[[ -7 -26 -23   4 -23  48 -13 -19  -9  49 -17  -9 -16  -8  12  53]
 [ -6 -17 -15   3 -16  32 -11 -14  -4  32 -11  -7 -12  -5   8  36]
 [  7  23  21  -4  21 -48  12  17   6 -49  15  10  15   7 -12 -55]
 [ -7 -29 -25   5 -26  51 -15 -21 -10  51 -20 -11 -19 -10  13  56]
 [  8  28  25  -4  24 -53  14  21   9 -51  18  11  18   8 -12 -59]
 [ -6 -22 -19   4 -19  41 -12 -17  -6  41 -14 -10 -14  -6  10  47]]
->
[[ 53  36 -55  56 -59  47]
 [ 12   8 -12  13 -12  10]
 [ -8  -5   7 -10   8  -6]
 [-16 -12  15 -19  18 -14]
 [ -9  -7  10 -11  11 -10]
 [-17 -11  15 -20  18 -14]
 [ 49  32 -49  51 -51  41]
 [ -9  -4   6 -10   9  -6]
 [-19 -14  17 -21  21 -17]
 [-13 -11  12 -15  14 -12]
 [ 48  32 -48  51 -53  41]
 [-23 -16  21 -26  24 -19]
 [  4   3  -4   5  -4   4]
 [-23 -15  21 -25  25 -19]
 [-26 -17  23 -29  28 -22]
 [ -7  -6   7  -7   8  -6]]

[[ 17 -17 -15  11   8 -25  20]
 [  7  -4  -3   0   7 -13   7]
 [ 44  -6 -18  -3 -21 -33  28]
 [ -5  -6  -2   9   5  16  -9]
 [ 51  -9 -11  -5  -6 -38  25]
 [ 22 -15 -16   3  -5 -26  22]]
->
[[ 20   7  28  -9  25  22]
 [-25 -13 -33  16 -38 -26]
 [  8   7 -21   5  -6  -5]
 [ 11   0  -3   9  -5   3]
 [-15  -3 -18  -2 -11 -16]
 [-17  -4  -6  -6  -9 -15]
 [ 17   7  44  -5  51  22]]

[[ -2  -1   1]
 [ -2  -1   1]
 [ -2   5   1]
 [ -2  -1   0]
 [-16   5  -2]
 [-45  12  -2]
 [ 55 -27   5]
 [ 41 -20   3]
 [-31  12  -2]]
->
[[  1   1   1   0  -2  -2   5   3  -2]
 [ -1  -1   5  -1   5  12 -27 -20  12]
 [ -2  -2  -2  -2 -16 -45  55  41 -31]]

[[ 19  27  -1  11  -3  37 -43  16  22  16   2]
 [ 30  -1  -2   7  -4  22 -23  -4  -1   3  -7]
 [ 27  20  -9  17   9  30 -33   5  21  11 -20]
 [-22 -24   9 -12 -12 -36  24   7 -24 -24  -9]
 [ 19  39 -21  16  14  42 -55  14  36  10   5]
 [-35 -33  -3 -21  -5 -43  39 -14 -32  -6  21]]
->
[[  2  -7 -20  -9   5  21]
 [ 16   3  11 -24  10  -6]
 [ 22  -1  21 -24  36 -32]
 [ 16  -4   5   7  14 -14]
 [-43 -23 -33  24 -55  39]
 [ 37  22  30 -36  42 -43]
 [ -3  -4   9 -12  14  -5]
 [ 11   7  17 -12  16 -21]
 [ -1  -2  -9   9 -21  -3]
 [ 27  -1  20 -24  39 -33]
 [ 19  30  27 -22  19 -35]]

[[55 62]
 [38 40]
 [61 42]]
->
[[62 40 42]
 [55 38 61]]

[[ -6  10 -10  -3]
 [  4   3  -3   1]
 [ -1   8   5  -3]
 [-51 -37 -55  47]
 [  8  -7   3   0]
 [  0   4  -1   8]
 [  9  -1   9   0]
 [  5   0  -5   5]]
->
[[ -3   1  -3  47   0   8   0   5]
 [-10  -3   5 -55   3  -1   9  -5]
 [ 10   3   8 -37  -7   4  -1   0]
 [ -6   4  -1 -51   8   0   9   5]]
---
[[ 56 -58  57 -48]
 [  0  13  -9  25]
 [-36  34 -51  31]]
->
[[ 56 -58]
 [  0  13]
 [-36  34]]

[[ 25  18  56   4]
 [-21 -20   4  54]
 [-20  -7   3   1]]
->
[[ 25  18]
 [-21 -20]
 [-20  -7]]

[[ 17 -48 -14]
 [ 11   8  -4]
 [ -9 -11  -5]
 [ -1 -13  11]
 [  3 -10   6]]
->
[[ 17 -48]
 [ 11   8]
 [ -9 -11]]

[[-36  52]
 [-20  32]
 [ 33 -50]
 [-36  53]]
->
[[-36  52]
 [-20  32]
 [ 33 -50]]

[[ 65  33  21]
 [ 62  33  39]
 [ 56  43 -32]]
->
[[65 33]
 [62 33]
 [56 43]]

[[  1  -5   0  11   2]
 [ 13   0  32 -23   6]
 [ 20   1  50 -46   9]]
->
[[ 1 -5]
 [13  0]
 [20  1]]
